Each row is where one point has got to under a steady rotation. How many ticks took it there?
The counts run from 0 to 389.
[-11  -2  -8  16  17 -12  -1  24   2 -19 -10   7   3   0  -7   4  13   3
  -7  -9  10  -2  20 -10   7   5 -29   1   4   5  -3  19  20   5  19   1
  14 -20 -11 -24   1  17  10  12  -2 -16 -11 -13   8   0  -8   4 -12  11
   4  -5 -16  10] | 125
[ -7   5 -16  -9  19 -14   6  21   3 -10   8  -4   3   5   4  -6  12  -5
 -10  -5  -4   8   5  13   3  11  -9  23   6   2  -4  20  -2   4   2   6
  -3 -15   1 -24   0  14   7  -3 -17  -6  -2 -23   7   9   3  39  -7   9
   3   8 -12  20] | 46
[  6   8 -12  13  15   7 -18   4   0 -32 -10  -3   5  -5   1 -20   5   9
  -2   6  12 -13   8  -1   5  -8 -25  18  -8   6  -4   8  18  10   7   9
  -5   0  -8 -21   9   7  -4  17 -20 -10 -20 -11   1  -7 -13  12 -24   9
  -2  -5  -8   4] | 21
[ -4  -2 -11  -7  28 -22  20   3  -1  -5   0  -1  20   3  -2  -7 -11 -11
 -20  -8  -7  -6   0   9   8  -5 -14  17   6  12  -1  20  -3   2  20   2
   6 -13 -10  -8   3  15  -5   0  -8  -8   1 -17   0  15   5  16 -17  13
   6   2  -1  28] | 154
[ -2   9  -5   0  19  -1   1   1   1  -9  -1  -1   6   2  -9 -12   1  -5
 -21  -1  -6  19  -3  21  12  -2 -18   8   0   6   0  24   4  13   6  21
  11   5   8 -19  19   2  -9   8 -20   2  -2 -24  24   8   4  13 -21  16
  14  10  -7  12] | 245
[  2  16 -13  -3  21   2  -1   0   7 -10  -3   4   3   7  -8 -10  10  12
 -24  -3   6  -1   8  12   7  -5 -21   5  -7  -8  10  15  12  15   3  28
   9  -2   8 -28  14  14 -12  12 -13  -3  -6 -27  12   4   2  20 -10  18
  15   6   3  14] | 240
[ -2  15  -9 -14   0 -21  15   1  -3 -15   3  -1   6  13   1 -18  21  -3
  -8 -15 -10  -6   2  10  18   5 -18   6   6  10   8  11   5   7  15   6
  24  -6  -1  -2   1   6  -8   3  -6 -17 -13 -12   0  -2  -1  21 -15  10
  28  12   2  18] | 334
[-13   5   2  -1   6 -13   6  13  -2 -29 -15  -2 -15  -7  -1  -3  17   9
 -17 -16  -1  -6  17   0  -1  10 -27 -15  -1  12  -9  13   9  11   9  15
  19  -3   4 -26   8   6  10  -1  -5   0  -7 -21   6   6  -3  24  -8   7
  10   4 -12  15] | 88
[ 12   5   3   3  22  -5   8  12  -3 -26 -13   9  14   8  -4 -26  -2   9
 -24 -15  -5  -3 -10  -7   5 -13 -30  10  20   8  -5  14  13  10   6   3
   7  13  11 -15  -2   4   4  -7  -5   1  -1 -20   7  11   9  15 -16   4
   4  -3  -8  13] | 0
[-19   5 -12   3  14 -14  -1   8   5  -2  -6  -2   4  -6  -8  -6  13 -11
  -5  -2 -10   5   9  18  10   8 -17  11  -2   5  -7  22   6   4  21  14
  10 -24  -3  -9   9  13 -11  14 -15 -13 -27 -14   6   4 -12   9 -13  19
   4  12 -20  20] | 318
[-22   5 -10   4  29 -10 -11  10  -4  -1  -2   1   7   4   4 -11   4   8
   7  -1  -4  11  -6   5   8   3 -11  17   2   8   4  15  -4  11   6   3
   8 -14  -8  -5  14   8   2   1 -27  -4 -17  -9   7   3 -12  17 -42  15
  -4   5 -17   2] | 210
[  8  -1  -9  -9  19 -17  11   7   3 -12   7   0  10  16 -15 -15  -1  -6
 -19 -14 -10  -2   6   3  19  -9 -14  25  16   8  12  11  12   5  18   0
  12  -9   2  -9  -9  13  -9   5  -8 -12  -8 -17   8   4  10  20 -11  10
  11   4   3  20] | 151
[ -7   2  -9   5  18  -6   0  -7   9 -19 -14   0   0  -1 -13 -16  -5  -6
 -13  -1   8 -16   4   4  16  -9 -22  10  -2  11  -4   2  20  13  24  17
   5 -13  -5 -15   3  11 -19  14 -14  -8 -23 -16  -1   4  -7   2 -19  10
   8  -7  -7  14] | 167
[  0  -3  -8 -11  23 -11  17   4  -3  -7   6   0   7  19 -11 -14  -1  -8
 -19 -14   0  -3   1   0  24  -9  -9  24  16  16   5  12   6   6  24   1
  11  -9  -7 -11  -3  15 -14   6  -5  -8  -4 -14   3   3   5  17 -18  14
  16   4   3  21] | 152
[ -8   8  -3  -8   9 -17  15  12   1 -28 -13   7   2   3   1  -4   2   7
 -28 -21 -15 -12   9  -5  -1  -6 -18  -8  16  20 -10  12   8   6  12   3
  22  -3   9 -14  -8   6  11 -12  -4   0   3 -16   4   9  10  20  -9   7
   9   7 -15  17] | 342
[  3   3 -14   0  24  -9   6   8   6 -12  -1  12   6  13  -8   3   7   3
 -15  -4  16  -5  -1   8  10  -7 -10   9   4  -9  10  16  30   9   6   3
  10 -23  -8 -22   4  18   1   6 -12  -8  -7 -25  17   0  -4  21 -15  11
  13  -6   1  13] | 386
[ 10  12   0   9   9  -5  -4  -1  -4 -22  -6  -3  19  -1   0 -25  -3  13
 -23  -7 -13  -5   5  -1 -11  -7 -34   7   6  12  -3  17   0  14  15  13
   4  20  12 -13   7   5  -6   5 -11  -5  -7 -17   1   5   6   7 -28   5
  -3  -5  -3  15] | 254
[ -9  -2 -13  -3  18 -10   8  24  -7  -4  -1   8  15   7   5  -7  17   0
 -15 -11  -3   1  -1   0  -7  -6 -15  13  14  12 -12  29  -4   3  26   1
   2 -12  -6 -17  -4  16   9   3  -7 -13   1  -7  -6  14  -3  15 -18  11
  -8   5 -17  19] | 304
[  1   6 -14   1   8 -14   5   6  -1  -7   4   2  12   1  -9   2   7  -8
  -5  -6  -5  16   5  21  16  -6 -15   7   8  -2   0  32  12   7   6  12
  20 -18  -9  -6   5   6   5  11 -21 -14 -15 -18  23  -8  -4  15 -28  11
  15  -1  -3   9] | 136
[  1   9  -6  18   6 -16  -8  -3   1 -25 -15   5  13  -7   4  -6  -3  15
 -12  -6  -6 -23  11  -7 -12   0 -27   3  -6  15  -2   9  10   8  16   0
  13  -1  -2  -2   6  13   2   4 -15  -7 -18 -11   5  -3 -10   1 -39   5
  -4 -12 -10   5] | 363
[ -6   9 -26  -3  18  -6 -10  17   3  -4  -7  11   7  -1   3 -10   9  13
 -16 -12  -2 -13   9  -4  -9  -9 -13  10   5   6  -9  16  11  10  22  10
  -3 -15   2 -16  -5  21  -1  11 -12 -11 -11  -5  -4   8  -7  12  -6  21
 -17   5  -5  31] | 309
[-11  13 -17  -5   9  -6 -10   5  -2  -5   1  -6  10   4   0 -19   5  -2
  -4  -6 -22  10   4  10   9  -1 -14  13   3  14  -3  20  -9  11  13  11
  13  -5  -1  -2  11   0 -10  11 -18  -7 -18  -6   2   1  -3  11 -25  20
   3  23 -13  19] | 64
[-16  -5 -13  -4  16  -3  -6  27   3 -13   4  -1  -7   1  -4  -5   9   7
 -19 -10  -9  12  22  -1  -7   3 -19  14   8  11 -13  23   1   2  11  17
   3  -8   8 -26  -3  10  10   4 -20  -1   3 -16   2   5   4  22 -11  12
  -8   6 -15  10] | 51
[ -6  -7  -7  -7  15 -10   6  27  -8 -10   9  -2   5  10  -1  -8  19  -6
 -11 -13  -8  12   6   3   7   5 -13  25  17  16  -6  26   0  -1  24  -9
   6  -5  -1 -15  -6  12   8   3  -9 -17  -2 -11   0   4   1  25 -16   6
  -2   9 -19  11] | 302
[ -4  -3   0  -4  33  -3   1  12  -5 -26  -5 -15  -1  -3  -3 -15 -11   3
 -15   3   0  -3   2   8  16   6 -15  23   0  16  -7   7  10   6   6   0
   3  -3  -6 -25  17  -2   2  -1  -9   4  -4 -17  13   4   1  28 -19  10
  -2  15 -19  11] | 10
[ -7   3  -8   4  21 -18   9  19 -19 -14  -3   6  14   3  10  -4  18   3
  -5 -15  10 -14   3  -5   3  -4 -30  -5  12   3   0  24  12  -2   7 -11
  15 -16 -19  -9   6   8  16   4  10 -11  -2 -10   8  -1  -7  13 -30  11
  14  -4 -13   7] | 376
[ -8  10  -2  -2  21  -3   0  10   1  -5  -7   1   3   8  -5 -11  -1   2
 -14  -8 -12  24  -7  12  14  -3 -15   5   5  13   0  24  -3  17   3  21
  14   4   2 -17  16   1  -3   5 -19   0  -5 -19  18   6   2  17 -25  16
  11   9  -9  11] | 246
[  1  12 -12   6  12  -3  -5   9  -7 -20  -4  -2  18   4   5 -19  12  -7
  14   6  -4   9 -11  11  15  -4 -13  15   7   1  -8  19  11  12   0  -1
   2  -2 -11  -9   5  -3   5   6 -21 -16 -26  -9  11  -2 -13  21 -31  10
   7   7 -19   7] | 27
[ -4   4 -11 -10  20 -15  17   7  -1 -22   1   3  12   3   8  -6   0  -8
 -13   3  -5 -12  -8  11   3  -5  -4  11  10  12  -7  13  11   0  -7  -8
  11 -13  -6 -13  -5   8  11 -18 -16  -1   1 -24   8   8   3  30 -25   2
  18   6 -22   8] | 191
[ -6  15  -8  -1   5  -3   3   4  -3 -25 -21   9  -5  -4   7   0  13  17
 -22 -12   5 -11   5   4  -7  -8 -17 -17   1  10 -12  18  14  22  12  18
  18  -3   6 -22   8   8  12   4 -10  -1  -7 -11  11   3  -7  17 -12  15
   4   3  -7  19] | 90
[  1   1  -5   8  10 -21  10   7  -8  -8   3   1  14   1  -5  -5  10 -11
 -11 -15  -6  16  14  12  -1  -2 -31   4  14  -1  -2  34   0   3  13  12
  18 -12  -4  -7  -2  11   6   8 -12  -9  -7 -22  13   1   0  11 -32   1
  16 -13  -4   5] | 140
[  1   8  -7   8  16 -24  10  11  -5 -20  -4   2  24   5   8  -4   1  -7
  -1  -6 -11 -10  -2   4   4   5 -19   6   7   8  -5  21   8  -4   0 -17
  13 -14 -21  -2   7   8  12  -9  -5 -15  -9 -14  12   4  -8  12 -35   4
  14   2 -20  13] | 373
[ -7  14 -23  -1   7  -6 -12   3  11  -4  -3   6   3   9  -3 -17   7  11
 -10  -7 -12   6   1   5   2  -3 -16  18   0   7   6  12  -6  18  19  22
   2  -9   6 -11   5  16 -13  13 -31 -10 -22 -11  -3   7  -5  15 -22  20
  -7   4  -5  22] | 59
[  2  16  -6   2  -1 -11   5  -3  10 -26 -13   5  -1  12  -1  -2   0  13
  -7  -9 -13  -3  -5   6  11  -3   1   3  -8  20   0  13  13  27   9  10
  18   2   2 -14   9  11   2   0 -28  -5 -14  -9  15  -2  -3  23 -25  10
   3   4  -9  16] | 96
[ 14   8   2   1  14  -5   2   7   1 -22  -6 -10  17  11  -6 -25  -3  -2
 -13  -3 -18  -5  -6   0  17  -2 -19  26   4  15   0   5   8   6  10  -5
   6  12  -1 -13   9   6 -12   1  -4  -9 -13 -14   9   4   3  21 -18  12
   3  20 -11  20] | 260
[-12  12  -1  -3   9 -21  10  16   2 -26 -19   2  -5  -5   7  -6  10   6
 -15 -14  -5  -4  11   4  -3  14 -25 -14   1  12 -14  12   2   9   3  13
  17  -6   0 -25   6   8  13 -11  -7   1  -5 -20   8   9   0  24  -7   7
   8   5 -14  19] | 87
[-10  13 -10   2  21  -3   2  24   1 -11  -5  12  12   8   4  -5   0   3
 -19  -7  -4   7   9  -4  -4  -4 -29  -5  16   2 -11  20   6   0 -14  11
   9 -11  -3 -22   0   9   8  -5  -2  -4   0 -18   8  19   6   7  -6  18
  17  14 -21  17] | 232
[ -9   1 -19  -3  17  -4  -6  18  -6  -8  -4   8   4   2  -2  -9  21  11
 -17 -11   5  -9  14  -4 -11  -3 -23  15   4   6  -7  19   8   3  33   3
   1 -11   3 -19  -4  20  -2  13  -3 -14  -5  -8  -8   7  -6  13  -7  15
 -11   1  -8  21] | 308
[ -2   3 -10   3  13 -20   6  14  -9  -6  -1   5  12  -1  -2 -14  13  -2
  -8 -24 -13  16   9   6   4  -7 -32   1  21  -1   4  28   2  11  11  11
  13 -11  -4   1  -4   6   8   9  -9  -7  -9 -18  13  -4   1  11 -25   6
  11 -15   1  12] | 141
[-15  -6   4  15  15 -13   4   3   1 -23 -13   1   5 -10  -2   2  -4   0
 -10  -5  -7  -7   5   2   1   4 -20  -1  -4  27 -10  14   4   6  27  -1
  21  -4  -4 -14  15   6   5   3 -15  -1  -9 -16   8   0  -7   4 -40   3
  -2  -5 -24   2] | 358
[ -3   7 -17   3  12  -2 -11   3  10  -5  -3   9  -1   8  -8 -15  15   7
 -16  -4  -2   7   6   6   2  -2 -20  16  -2   4   3  15   5  16  25  19
   2  -4  13 -18   3  14 -18  17 -27 -11 -21 -13  -3   6  -8  14 -16  18
  -6   2  -4  17] | 58
